In the rows, zero is written as 128.
Each path is a new rotation, seen through one point. The rows after it are directions, each followed by how far the rotation turns it, in degrees each step (0 if it stays put).
Each turn is a multiple of 5 degrees from 10 to 175, or 0.
Each row of a path follows its step; steps can be skipped.
path 1
step 1: [123 130 130 134 136 130 134 114 127 125 129 130 146 122 127 125 124 134
 128 126 130 130 126 124 127 128 132 131 114 127 130 130 115 130 129 119
 130 144 140 126 132 137 136 121 138 137 125]
step 2: [117 145 131 123 131 125 130 113 122 125 118 127 128 133 121 118 124 129
 122 121 127 127 123 123 127 122 137 129 135 126 128 129 128 142 121 129
 129 132 130 138 132 130 116 138 139 135 124]
step 3: [126 124 112 114 136 125 124 124 123 137 118 126 127 134 120 122 126 135
 117 131 134 130 135 124 121 122 121 118 126 134 137 128 129 136 122 124
 127 133 134 121 120 135 122 122 140 123 124]
step 4: [132 128 121 118 138 134 123 116 126 129 129 141 126 126 129 127 135 125
 133 115 138 113 125 128 128 128 126 128 110 123 129 125 131 139 127 129
 131 124 128 128 133 140 127 127 137 121 138]
step 5: [132 117 127 114 125 137 134 116 129 136 121 135 139 134 129 122 125 120
 132 131 129 127 127 122 138 122 140 129 127 120 136 121 122 126 126 127
 128 138 117 125 125 138 116 138 124 126 130]
step 6: [133 130 131 116 131 126 123 122 114 127 125 133 127 136 125 130 134 123
 133 125 118 131 129 118 130 121 118 126 123 119 125 137 120 129 129 126
 134 150 123 121 133 119 120 117 128 127 128]
step 7: [127 138 128 129 136 130 129 123 126 143 130 137 125 129 120 129 126 138
 123 140 123 118 123 115 120 123 127 128 126 118 127 123 131 130 142 134
 133 142 121 132 137 137 135 128 128 128 129]
step 8: [124 125 125 118 132 123 136 118 125 137 131 132 121 127 133 118 122 136
 127 131 114 120 127 130 127 113 143 126 118 124 135 139 131 118 123 127
 135 130 136 134 128 126 132 124 132 131 134]
step 9: [121 141 123 121 126 132 134 112 120 133 133 122 130 139 131 124 121 128
 128 134 130 125 136 131 132 128 122 130 120 129 118 124 112 126 114 130
 128 136 135 123 132 135 137 126 134 128 133]
step 10: [132 139 131 126 123 135 122 118 129 132 126 124 114 129 124 121 125 124
 122 118 120 121 120 129 135 116 127 124 130 139 134 115 118 138 128 127
 131 138 130 137 125 142 125 122 133 124 125]
step 12: [132 126 128 118 134 141 127 117 125 122 139 125 141 123 135 126 130 129
 127 128 125 113 128 119 121 133 125 124 128 120 135 132 124 137 125 128
 122 135 139 135 140 135 116 124 128 131 134]
[129 129 126 124 128 124 129 128 128 130 129 128 128 125 129 130 125 129
 128 129 131 126 131 130 125 129 129 126 126 128 128 129 128 127 128 129
 128 125 131 130 126 128 128 129 125 124 134]  80
